128 stands for zero in the data rows.
Here are some points:
[155 179 121 167  77 114 218 228 170  66 109 255  16   0 165  11]
[123 162 105 124 133 122 161 159 159 122 166 170  61   0 125  26]
[106 163  82 106 181 155 234 226 169  88 208 255  37   0 120   0]
[110 113 103 116 114 142  11 149  72 138 200 125 148 205 156 142]
[108 164  89 179 153 152  81 114  84 136  57 119 165 146  87 141]
[149 103  91 147  79 149 118 135 129 129 152 139 110 181 165 213]
[ 97  82 128 126 188 227   0  48  77 117 148   0 255 255 105 255]
[131 129 119 137  93 110  63 163 106  92 170 166  88 164 114 133]
[113 124  83 127 158 138 185 154 158 172 150 137 149  54  57   4]
[229 138 153 148 174  48 222 193 164  89 120 235  37   0  89  54]
[182 149 141 145 155 106 177 199 119 119 164 176  40   0 132   0]
[171 151 101  76  48  60 151 191 133  73 207 202   0   0 205  61]
[130 140 100 153 116 140 113 113 130 174 163 146  86 143  92 150]
[162 122  74 130  87 132 151 170 131 120 164 183  78  94 177 144]
[183 173 150 136 135 101 151 134 126  81 136 115  33  63  64  94]
[ 65 129  99 106  99 201 147 124  99 102 117 112 187 159 137 104]
[ 91 117 146 161 146 175 214 131 121 147  48  66 139 113 110 132]
[ 64  52 189 107 187 156  24  18  94  68 115   0 255 255 160 255]
[ 86 150 119 159 162 162  52  49 141 137 101  50 217 223 122 250]
[ 90 156 118 131  88 112  90 120 121  67 112 161 119 152 151 181]
[125  85 167 118 138  85  87  34 117 169  93  30 218 255 117 237]
[122 105 171 142  44 146  42   5 127 182  83  59  89 255 134 255]
[195 167 144 105  97  69 201 253 129  45 156 255  17   0 221   0]
[101 103  71 111 143 117 175 122 122 136 112 116 131 149 116 139]
[ 63  63 102 139 167 128  75  41 118 141 106  37 221 255 145 255]
[ 87  93 162 119 157 160 132  64 114 134 109   0 161 249 132 148]
[ 46  88 148 151  89 142  59  13  87 161  62  90 232 255 179 255]
[159  54 176 119 137 139 112  90  89  85 133  19 128 249 117 193]
[168 159 120 160 177 157 100  73 122 191  58 112 222 141 106 154]
[ 94 107 155 110 113 113  49  57  91 118 115  81 190 255 196 245]
[122  95 129 108 185 135 116  79 123 117 149  53 145 226  96 166]
Here are 20 more points, each followed by its number:
[152 169 146 152  62 146 112  89 149 148  93 163  23 130 147 216] 0
[ 84 129 117  91  88 180 186 172 111  97 106 127 172  69 152  48] 1
[216 182  88 115 122 111 204 244 149 126 184 243  82   0  81   0] 2
[108 117 108 165 125 153 109 137 119 131 143 110 125 183  80 167] 3
[154 125 100 146 210 103 115 126 129 157 127  79 159 158  37 104] 4
[201  83 167 153 182  70 135  90 120 119 114 127 122 214  77 214] 5
[ 93  59 211  86  99  96  98   0  96 171  78   0 192 255 161 255] 6
[ 95  61 168  84 138 142  13  68  70 145 148   0 254 255 155 178] 7
[ 64  82 137 163 164 170 125   0 152 143  46   0 227 255 114 255] 8
[ 93  77 192 133 168 148   0  11  92 137  93   0 255 255 133 255] 9
[153 165 112  98 128 155 135 186 146 123 169 148  90   0 137  10] 10
[126 149 128 131  98  99 103 191 121  82 153 201  73  85 125  86] 11
[ 72  60 142 143 229 171  39  11 120 157 158  25 244 255 116 255] 12
[ 99 172  95 129 103  79 180 227 143 104 159 198   0   0 110   0] 13
[118 116 120 112 157 149 101 103 125 157 143  46 167 194 154 145] 14
[ 58  76 156 108 106 150   0   0  59 173 145  20 229 255 147 255] 15
[135 116 170 152 153  80 164 114 137 125  79 167  58 142 178 184] 16
[120  86 120 162 141 157 169  52 183 182  70  71 219 221  73 252] 17
[123 161  34 211 173 144 189 198 187 101 160 230  44   2  73  92] 18
[ 77  69 177 103 168 184  79  13  96 173 107   0 193 255 131 235] 19
Which of these numbered points is nearest to each point below, ignoring the direction in which the first points spread most? Its number follows each.
[ 81  86 195  96 114 137  99 157 115  54 136  63 161 180 152 126] > 7
[ 86 138 149  97 164 136 121  59 173 177 116  68 150 164 178 184] > 19
[108 182  72 126  81 158 150 255  96  61 122 177 103   0 144   0] > 1
[ 80  46 121  90 120 166  47   0  63 112 140   0 254 255 146 255] > 15
[179 135  88 112 187 181 100 211  98  73 181 157 207  33 114  16] > 10
[186 140  96 142  55 158 190 222 144 117 196 222   0   0 111   0] > 3
[101 125  25 130 170 200 102 112 140 204 206  57 161 138  36  98] > 4
[ 31  78 117 110 168 190 122  76 142 126 180 107 145 211 124 170] > 12
[115 135 107 191 137 118  28  49 149 169 122  85 159 255 103 255] > 3
[172 140  50 129 142  92 255 253 146 116 149 250   8   0 121   0] > 3
Here are 20 other points, each followed by its number:
[120 153 114 116 136  80 217 255 153 108 178 238  73   0 113   0] 0
[120 185  78 107  97 102 210 196 138  89 104 170  74   0 172   0] 1
[124 157 112 191 116 110  57  85 173 168 128 123 142 192  95 242] 2
[230 178 101  91 110 126 188 255 149 141 168 236  86   0  79   0] 3
[102  85 171 136 104 114  47   0 113 164  82  17 255 255 141 255] 4
[173 200 117 167  88 118 204 255 185 168 111 247  12   0  95   0] 5
[123 104 114 110 184 107 211 131 162 138 144 121 150 105 128  53] 6
[ 25 123 122  99  74 124  70  80 106 139 134  28 118 236 116 157] 7
[145 176 132 134 117 118 179 244 124  88 119 231  35   0 125   0] 8
[149 164 176  95  78  74 122 118 156  91 129 180  48  60 197 131] 9
[143 168  21 135 171 208 172 214 134 186 216 174 100   0  29   0] 10
[ 84 103 138 122 111 139  26  43 101 132 123  15 177 255 158 255] 11
[ 84 109 215  95  89 113   0   0 109 113 105  11 183 255 205 255] 12
[156 120 126 136 178 128 121 136 107 126 135 108 130 144 110  88] 13
[198 135 106 124 114 138 168 145 167 159 172 174 121  43  57  94] 14
[116 121 139 128 111 134  79 114 116 154 127 139 126 186 160 209] 15
[247  76 119 150  96  86 201 226 142  66 198 249   0  64 137  95] 16
[ 40  88 135 111 103 143  20   0  60 157  55   0 254 255 169 255] 17
[ 36  77 182 177  91 182  10   0 105 131  80  51 240 255 161 255] 18
[158 149  90 178 113  74 198 125 140 169  80 130  52  99 146 174] 19
Which of these numbered points is nearest to each point below, ignoring the direction in which the first points spread most? Its number follows each.
[ 95 126 114  54  46 180 132  94 120 105 175 101 137  97 126  67] > 7
[143 149 137  59  64  70 222 235 123  62 150 232  64   0 185   0] > 17
[145 166 133 106 118 110 173 215 122  95 113 213  52   0 150   0] > 8
[ 73 120 112 130 107 130 121  77  87 118  86  54 171 203 159 157] > 1
[ 92  91 122 112 219 132 117  81 147 209 167  86 246 232  60 169] > 6
[160 133 124 134 169 120 166 179 121 118 143 131  87  79 122  39] > 13
[ 67 117 107 140  83 193  62  59 109 170 103  80 199 241 142 249] > 15
[ 23  50 150 157 112 212  94   1 109 155  53   0 255 255 125 255] > 18
[141 126 127 136 160 118 129 149 103 121 138 102 122 130 127  72] > 13
[148 111 114 119 172 114 161 152 136 114 158 120  81 110  86  77] > 13
